[[  8.3 -29.7   5.8  65.7  10.2 -38.8 -42.4]
 [-17.8  30.6 -18.3  -9.3  -1.8  22.8   3.5]
 [ 19.4   9.2  27.3 -42.6  19.8  28.5   9.9]
 [  1.7  30.0   8.9  13.8  29.7   5.2 -32.7]
 [ -0.6  39.8   8.3 -11.3  23.8   8.9 -15.2]
 [ -4.4  39.3   3.9 -34.0   7.4   0.6   9.4]
 [ 20.7  44.9  38.9 -54.5  38.1  11.8  -1.1]
 [ 28.9 -22.1  34.0  19.0  29.8  -5.1 -29.5]]
-42.4

[[ -2.3  41.9 -40.8 -18.0  -6.1   9.9  11.4  -4.4  15.4]
 [  4.8  39.1 -17.8  19.1  16.6  11.5 -15.9 -22.1  -4.2]
 [-10.2   2.4 -50.4 -45.3 -34.1   8.3  52.0  -8.2   5.6]
 [  4.4 -14.5  18.8  31.0  14.8   2.5 -15.1 -23.1 -25.2]
 [-69.0 -63.5   9.7 -62.0 -54.5 -17.7  33.0  42.5  44.1]
 [ 34.1  33.7  25.2  39.2  39.4  -2.3 -45.5   8.6  -3.3]
 [ 21.5  -6.1   7.2  17.2  10.7   2.0  -1.0 -13.5 -23.0]
 [  2.5  13.5  27.6  23.6  22.3  -5.9 -38.7  14.9  10.4]
 [ -0.5  12.0 -48.5 -23.3 -19.5  13.7  39.8 -26.2  -9.4]
 [-20.7  33.7 -21.8 -25.0  -9.3   0.2  -2.2  21.6  38.4]
 [  3.0  -2.3  29.7  38.6  24.6  -0.8 -35.0 -11.1 -13.4]]
15.4

[[ -4.9  -8.5  -9.9   7.7 -33.1  23.9  31.1  -4.4   4.0 -28.3   4.6 -10.7]
 [ 29.6  -1.8   9.7 -22.8  -8.0 -10.9  26.9 -28.1  16.5  -0.3  -2.0   7.9]
 [-25.3  -1.6 -11.0  17.3  15.8   3.5 -25.1  29.1 -16.8   4.4   1.3  -3.8]
 [ -9.9   3.3  -4.0  -4.6  57.9 -37.4 -51.0  24.6 -19.6  36.8 -12.7  11.8]
 [ -3.2  -3.6  -0.5  11.1 -37.8  27.8  25.6  -6.0   1.8 -22.8   5.8 -11.5]
 [  7.7  10.4  14.2  -1.0  -7.5   7.6  -0.8 -12.8  17.7  -0.8  11.0   1.8]
 [-21.9  -8.6 -11.6  10.3  27.5 -10.9 -30.0  33.2 -27.5  15.6  -6.5  -0.1]
 [ 10.9  -4.1  -2.4  -9.2   3.6  -5.2  15.4  -4.3   6.9  -1.2   2.4   6.0]]
-10.7

[[ 13.0   3.1  12.7  10.9 -37.6  50.6  24.9 -25.7  41.8  30.5 -15.6 -17.4
   10.4 -22.6]
 [-55.6  21.6  27.9 -25.4  33.6 -26.2 -11.9  40.9 -35.5 -42.9  25.7  23.4
   18.0  27.7]
 [-20.1  31.5 -29.8 -11.8  29.8 -35.9 -35.2  21.1 -25.1 -18.9  15.9  36.5
  -13.4  52.2]
 [ 16.4 -31.7 -24.9  26.1  -9.8  26.5  18.5 -21.1  27.6  32.9  11.4 -13.8
  -22.6  16.5]
 [-38.8  47.6  35.6 -36.2  14.5 -33.8 -37.0  23.3 -38.1 -38.5  21.1  -9.6
   50.0  11.0]
 [ 17.1 -18.5 -18.7   8.6 -14.4  15.5   9.7 -26.1  10.4  14.9 -48.9 -15.5
   34.2  -5.9]]
-22.6

[[-10.8  -1.9  -8.8 -25.8  -8.3  15.7   2.2  -4.9 -36.2  -3.5  -2.3]
 [-10.0   2.9 -14.9 -28.8   4.7  -0.2  -6.3  10.5 -18.4 -16.4 -16.7]
 [ 19.1  10.4   6.7 -27.7   9.8  -2.0  -3.3  33.1  -7.5  -2.5 -25.4]
 [  3.7  13.0 -18.1 -35.3  14.4 -15.6  -7.3  29.2  -1.8  -4.9 -23.1]
 [ 26.2  17.4 -13.2 -36.4  26.0  -5.0 -18.9  41.0   1.6   2.9 -34.5]
 [ 20.8  37.4 -32.3 -23.1  33.3 -20.6 -16.3  29.5 -10.1   1.8 -21.0]
 [ 17.5  31.8 -21.1 -31.5  27.7 -30.7  -9.6  42.2   8.6  31.3 -25.6]
 [ 25.6  39.7 -27.3 -25.7  40.0 -24.2  -3.9  43.7   7.9  21.3 -22.7]
 [ 31.3  33.6 -11.2 -36.3  26.4 -19.3 -11.0  60.9  21.0  32.8 -33.4]]
-2.3

[[  6.3  -6.2   7.5  17.4 -27.6  -6.9 -20.7  32.0 -29.2  21.4  39.0  18.5
   26.4   6.4  32.2 -22.1]
 [  6.9   9.3   3.0  10.8 -13.9 -20.0 -18.2  -9.2  11.5  11.5  -3.8   6.2
  -14.1  14.9 -15.6 -19.3]
 [-41.0 -34.2 -32.8 -39.0  18.4   5.2  27.9  48.7 -29.9 -42.0  45.3 -24.2
   41.5 -35.9  55.4  13.1]
 [-50.7 -34.8 -41.5 -65.7  63.4  29.7  68.1  13.6  -1.0 -73.9  -6.5 -52.6
   18.5 -54.8  23.1  56.0]
 [ -2.5 -10.5  -9.2   6.0 -15.7  -1.4 -11.0  33.3 -30.8   5.3  43.9   7.8
   30.2  -1.8  39.0 -17.2]]
-22.1
---
[[ 29.3 -31.7  24.7  -4.1 -45.7]
 [-23.2  75.3 -34.2  42.8  22.9]
 [-28.2  48.4 -40.7  29.0  37.8]]
22.9

[ -0.6 -52.5 -67.9 -23.3  50.9]
-23.3

[-12.2 -14.8 -35.6  21.8 -55.8]
-14.8

[ 54.0 -46.7  44.3 -73.0 -57.2 -74.6 -33.9]
-46.7

[-75.6 -49.1 -15.9 -60.0 -27.1 -73.4  17.4]
-49.1

[[ 15.8  -2.2  51.4  25.1  40.5]
 [ 54.8 -25.3   5.4  52.0  11.3]
 [ 15.8   7.4  -7.4   8.8  -3.4]]
11.3

[-58.8  59.2  24.0 -39.8 -15.9  70.0  42.6]
24.0
---
[[ -67.7   24.4   45.8  -78.5  -81.8 -166.7   35.8]
 [-120.8  -77.9 -127.8 -114.4  188.1   26.2  -44.9]
 [ 122.4  -98.1  -19.5   51.3  -41.9 -145.6 -141.2]] 51.3

[[-1.111  0.236  0.338 -0.129 -0.649]
 [-0.129  1.100  1.187  0.168 -0.323]] 0.338

[[ 0.55  0.38  0.76  0.26  2.15]
 [ 1.55  0.22 -1.07 -0.08 -1.60]] 0.76

[ -29.06 -107.27  173.12   42.17   16.22  102.57  132.68] 102.57

[  64.2  139.0 -134.3  -90.6  121.4] 64.2

[ 1.3  0.8 -1.3 -0.6] -0.6
---
[[-0.3, -37.2, 71.1, -28.4, -6.4, -43.1, -2.8], [48.9, -14.2, -41.4, 7.5, 4.9, -54.0, -4.4], [61.0, 47.0, -68.2, 6.5, 30.5, -4.1, 40.7]]: 71.1
[[29.5, 33.9, 24.6, -15.7, -31.6], [32.5, 43.0, 12.2, -5.6, 0.2], [62.3, 52.1, 14.2, 7.9, -10.8]]: 24.6
[[-18.0, -15.5, -2.4, 12.4], [-8.6, 9.0, -2.9, 16.7], [26.5, 68.8, 18.9, 13.3]]: -2.4
[[-66.3, 38.7, -45.7, -9.7, -10.5], [-68.5, 21.2, -39.5, -7.5, -9.8], [-66.8, 38.7, -48.7, -11.2, -13.9]]: -45.7
[[38.9, -2.3, 63.7, -7.6, 16.0], [-16.6, -9.2, 19.3, -44.4, 2.8], [-8.7, 31.3, -31.7, -8.4, 32.1]]: 63.7
[[61.1, -50.0, 0.4, -18.2, 47.2, 6.4], [-16.7, 11.8, 40.3, -13.6, -9.0, -5.4], [25.3, -18.5, -11.2, -7.8, 24.0, 3.3]]: 0.4
[[32.8, 24.8, -24.9, -8.5, -6.2, -29.5, 19.9], [23.1, 10.2, 66.1, 18.0, 6.1, 1.6, -33.0], [57.3, -26.8, -27.0, 15.1, -3.1, -32.8, 10.1]]: -24.9
---
[ 43.0 -35.6   3.6 -21.8   7.4  64.0] value -21.8
[33.0 30.5 65.2  7.5 13.2] value 65.2
[ 37.5  -4.6  36.0  67.0 -25.3 -22.7 -54.5] value -25.3
[21.7 37.9 60.7 27.2 55.3] value 60.7
[-15.8 -74.5 -44.7  37.9  75.5] value -44.7
[  1.5 -61.5  -4.7 -65.4  64.1] value -4.7
[-51.3 -48.1 -60.1 -23.2 -17.5 -62.0] value -23.2
[-32.9  58.8  13.9  17.9 -51.2   5.4   9.9] value -51.2
